The rows below fall into families. The same turns and mirrors carry the whole set onto itself and the rows of a family onto each other. For each named row, which other rows are in its family? Write them in the order they are listed.
These 15 rows form 3 families of 5 rows each.
J914: [-9,3,15,7,-12,-4,10,-15,-3]
J227: [-6,-7,1,-21,-4,13,14,-11,2]
J13: [15,3,-8,-5,-9,-18,-3,28,3]
J101: [12,9,-6,-15,-11,-18,-6,24,12]
J832: [-6,0,-3,-22,-5,-3,22,-14,2]
J970: [-5,4,8,5,-4,3,-1,-19,-12]
J969: [5,8,14,5,-9,1,3,-14,-19]
J2: [6,-7,-9,-28,-7,0,13,19,11]
J652: [4,-4,4,-11,-7,13,19,-16,3]
J678: [24,2,0,-10,-1,-9,-12,24,2]
J37: [8,-4,-8,-24,-9,1,13,6,22]
J846: [10,16,8,3,-11,-18,-13,11,-13]
J537: [9,10,3,15,-7,-16,-11,5,-11]
J320: [15,0,-12,-32,1,-6,9,9,5]
J7: [10,3,17,15,-10,-7,-11,9,-4]

Same family as J2: J227, J13, J970, J537
Same family as J101: J969, J652, J37, J846

The rows below fall into families. The same turns and mirrors carry the whole set onto itself and the rows of a family onto each other. For each named row, which other rows are in its family? Write them in the order they are listed.
These 36 rows form 6 families of 6 rows each.
J964: [-10,11,-11,14,6,-8,-14,-1,13,-9]
J10: [-6,7,-16,-7,-3,3,-11,-6,21,-10]
J729: [-4,-2,16,-10,-2,13,1,8,-16,20]
J274: [-4,1,17,4,5,-5,13,-5,-17,18]
J856: [-8,-13,17,7,6,17,11,-5,-13,7]
J622: [-8,-6,16,-1,4,7,17,-18,-19,4]
J206: [-9,-14,18,-2,-8,20,8,4,-11,7]
J132: [3,10,-18,2,6,-2,-21,0,11,-6]
J315: [-6,6,12,10,1,9,15,-11,-22,-8]
J690: [1,-4,-17,-16,-13,-4,-22,-1,4,-6]
J317: [-7,16,-17,0,-7,-4,-13,-3,11,-14]
J51: [-9,-4,20,0,-5,-2,10,5,-21,16]
J257: [-7,-1,15,3,-4,-3,14,-10,-27,4]
J668: [-4,-14,17,-1,4,11,6,-3,-18,17]
J284: [0,-8,17,3,-1,-2,15,2,-10,19]
J140: [8,-5,-18,-10,-4,0,-18,-5,12,-6]
J726: [6,-13,-15,5,-1,-9,-23,1,5,-3]
J609: [-12,-10,18,2,-1,13,7,-5,-24,6]
J285: [-14,12,-13,-10,-9,3,-16,-4,12,-12]
J450: [3,4,-18,-2,-5,-4,-25,8,5,-6]
J182: [1,-4,11,8,6,-1,19,-13,-19,3]
J881: [-16,13,-13,-2,7,2,-13,-13,11,-12]
J287: [0,13,-18,-2,1,-5,-26,1,-1,-8]
J409: [6,-6,-15,-20,-8,4,-15,5,10,-1]
J128: [-7,-11,-13,-17,-7,2,-18,-4,15,1]
J618: [-18,-16,20,5,-5,14,4,-8,-10,5]
J653: [-11,14,-13,-10,2,12,-7,-5,12,-16]
J687: [-3,-3,-17,-10,-12,4,-17,-2,11,-16]
J175: [-12,-10,-11,-3,-11,-1,-7,-10,20,-13]
J495: [10,17,-19,-4,7,-7,-14,1,-1,-5]
J655: [7,5,-19,-2,5,-15,-22,-3,-1,4]
J802: [-6,0,11,-7,2,19,8,-13,-25,-3]
J699: [2,13,10,-6,-2,-6,16,-7,-23,11]
J941: [9,-1,12,5,-7,-8,11,6,-20,14]
J120: [-9,1,13,15,2,-4,9,-17,-21,0]
J234: [-1,-11,14,6,-7,-10,4,0,-15,19]

Same family as J10: J132, J51, J257, J140, J609
Same family as J941: J206, J315, J881, J128, J655
Same family as J495: J409, J618, J653, J120, J234

The rows below fall into families. The same turns and mirrors carry the whole set onto itself and the rows of a family onto each other. For each named row, which other rows are in its family? Write them in the order they are listed.
These 32 rows form 4 families of 8 rows each.
J893: [14,24,-11,5,10,10,1,3,-18,20,11,7,-6,18,7,22,5,3,7,-1,14,-9,17,10,27,13]
J301: [-10,9,-6,6,-8,4,2,16,-18,-19,22,4,-9,-16,2,-6,-23,-17,8,1,13,-4,9,-4,-14,-6]
J602: [9,-2,1,6,7,2,-5,2,8,-3,10,17,-3,-18,3,-2,-26,-5,-5,19,22,0,-3,6,-13,-14]
J847: [8,18,-2,9,-9,14,17,0,-8,9,11,11,-13,-11,-14,-5,-31,21,18,11,0,-5,21,-10,1,3]
J275: [29,17,-2,17,0,9,8,-3,0,22,4,9,-14,20,3,26,11,8,-1,-8,3,-5,5,11,15,13]
J728: [-7,-4,8,-1,-19,-9,21,-7,-12,-12,9,-3,6,-20,-12,0,-8,-4,4,5,-13,-12,-6,-14,9,3]
J3: [-10,1,-9,-7,-7,14,29,-10,-10,16,0,16,-5,-2,-4,-11,-10,-10,3,7,-10,8,-9,10,11,-3]
J523: [13,1,10,3,-1,-2,-6,12,-6,3,-2,-2,-6,8,-6,34,13,-4,7,7,3,-35,-7,5,9,-1]
J155: [-9,-3,-16,9,-6,21,23,-2,-4,3,16,17,-19,0,6,-9,-15,6,4,-4,-1,6,-3,16,-9,11]
J55: [-1,-2,14,-10,-17,5,7,7,-6,-4,10,4,-9,-13,-25,1,-15,-1,15,0,-15,-2,-15,-7,-16,-2]
J544: [10,6,-2,1,7,-1,-10,6,-19,-5,18,-1,6,9,4,29,10,-8,7,1,11,-33,7,8,20,5]
J238: [6,19,17,-11,-8,-6,8,1,-12,-3,6,-3,14,0,-3,23,15,-24,6,-16,7,12,-1,-3,14,4]
J983: [34,14,3,4,12,-11,-7,10,-6,4,2,2,-4,2,10,8,13,-17,-15,-6,16,10,-10,5,1,-2]
J935: [17,17,-11,-6,19,8,1,-5,-12,27,17,2,-5,10,1,14,8,11,-8,-1,5,16,4,9,18,13]
J823: [29,-5,8,0,12,-12,3,1,2,-6,-2,2,4,-2,6,8,18,10,-4,12,8,-27,-8,3,5,-2]
J875: [8,22,2,4,8,-2,12,4,1,2,-2,15,-25,18,17,8,27,14,5,-11,16,-16,0,-2,1,14]
J351: [-5,15,5,14,-18,0,9,10,-11,-6,8,-1,-9,-15,0,11,-17,-27,-4,7,16,8,11,-9,-5,-20]
J402: [-4,21,11,-2,-7,10,22,-3,6,14,-13,23,-14,-7,-3,-7,-17,-4,12,18,12,6,7,-9,-5,-19]
J435: [16,-7,7,-12,2,-1,13,-3,-5,-9,13,8,6,-16,-7,-14,-4,1,0,-1,-7,14,-15,5,-15,-2]
J392: [23,26,4,5,-3,-2,15,-2,-3,29,-17,7,-4,11,0,15,7,-13,-1,1,1,5,0,0,25,-2]
J628: [11,32,6,-11,10,0,10,6,-14,4,4,9,-12,14,6,8,23,16,19,-10,16,-13,16,-10,11,12]
J11: [-14,0,-1,6,-9,10,-3,18,-2,-4,8,6,-16,-13,-6,9,-28,-20,8,8,10,-6,-7,7,-14,-8]
J866: [7,17,7,10,-11,14,14,-5,9,9,9,24,-25,-3,-9,-2,-23,17,13,3,4,7,7,-7,-18,1]
J261: [10,21,12,-5,0,-9,-10,21,-10,2,-3,-4,-14,9,0,21,18,-21,2,-18,9,-5,-15,-4,2,7]
J12: [-12,15,-19,3,-3,17,23,9,-21,1,19,7,-20,-6,2,-18,-16,2,10,-4,4,8,12,1,-4,8]
J73: [19,31,15,-9,3,-9,-8,12,-16,-9,11,0,2,6,-1,19,16,-10,12,-17,14,-7,5,-12,6,6]
J680: [-3,1,-16,-3,8,13,28,4,-15,3,15,-6,-14,-7,5,-17,5,21,-3,8,-1,5,8,4,-8,6]
J715: [9,5,5,1,-14,4,8,1,-14,-10,24,1,4,-19,-22,1,-26,2,15,1,-14,-6,5,-9,-5,1]
J613: [6,21,6,-10,22,4,12,4,7,5,0,6,-8,2,14,6,15,27,11,8,27,-10,18,-3,0,8]
J743: [-1,14,1,-3,5,-4,23,0,-8,9,-18,11,-17,12,15,0,26,-3,2,11,9,-22,-1,-3,15,-8]
J237: [15,25,-5,11,5,3,7,4,8,19,5,3,-14,-15,-3,-3,-28,19,-1,13,12,12,15,-12,-2,9]
J577: [-7,5,11,0,-2,-7,-1,-7,-9,-5,10,10,0,0,3,29,10,-11,1,16,19,-30,4,-8,17,-12]

Same family as J275: J523, J155, J55, J875, J11, J866, J261
Same family as J544: J893, J301, J847, J628, J12, J73, J715
Same family as J823: J602, J3, J983, J402, J435, J392, J743

